In the data rows, 128 means zero.
Here are some points:
[167  10 118  95 176 167 126 187  29 127  95]
[144  67 145  95 182 110 137 150  45 119  66]
[145 129 125 149 115 122 108 126 171 122 145]
[115 127 196 171 108 107 142 113  87 220 105]
[110 151 110 134 116 102 125 117 140  78 147]
[110 110 136 189 110 105 111 103 127 140 170]
[ 85 222 139 118 105 163 162 143 225  43 130]
[ 99 179 161 116 137 134 162 124 202 111  87]
[129  63 109 119 117 164 122 126 178 146 143]
[141 176 137 160 124  86 153 131 139 122 108]
[112 112 121 143 151 125 112 119 115 138 153]
[ 93 151 116 141 114  72 113  97  55 207 124]
[114 184 130 128 111 134 128 114 156  78 110]
[102 224 150 206 134 128 127  85 186 120 135]
[157 104 122 166 103 159 107  91 138 135 140]
[168 112  92 105  92 142 119 106 188 129 172]
[145  90 109 167  38 136  97 119 108 230 166]
[119  86 110 108 176 168 115 143 131  92 147]
[140  87 136 137 160 176 164 127 105 109 103]
[ 77 231 149 160  77  88 154 100 197 116 123]
Then 14 other points, each followed by its number:
[141 129 124 154 141 118 113 153 150 147 132] 0
[115 170 131 116 138 120 118 124 175  95 102] 1
[ 95 172 129 175 106  66 166 120 162 150 129] 2
[118 141 123 142  98 155 124 119 166 124 147] 3
[145  96 121 147  91 118 116 125 118 122 132] 4
[100 107 131  84 117 111 127  95 132 128 142] 5
[111 106 118 121 137 168 105 141 110 114 148] 6
[106 139 131 139 148 110 147 104 149  88 137] 7
[155  73  53 170  67 145  73 107 207 182 203] 8
[159 165  79 164  61 184 102  80 226  75 171] 9
[136  95 193 110 129 139 125 150  65 185  98] 10
[170  67 131  14 253 243 148 170 109   0 100] 11
[107 147 118 139 121 129 156 144 153 145 134] 12
[110 121 106 139 122 121 173 110 138 120 147] 13
Which of these numbered points is nearest to each point below, looking only along the 3 directions in which the first points spread most? Its number follows each.
[ 98 190 177 132 133  95 175 110 167  94 105] > 1
[128 131 128 161 110 113 100 133 118 151 119] > 0
[136 107 103 124 106 120  74 118 129 157 136] > 4
[111 205 164 139  64 139 156 126 174 117 120] > 2
[172 125  98 101 133  88 112 112 100 188 129] > 4
[160 103 115 113 152 148 136 192 158 103 109] > 6
[130 146 146  91 124 104 132 148 109 160 108] > 5
[123  74 188  55 210 117 148 153   0 139  73] > 10
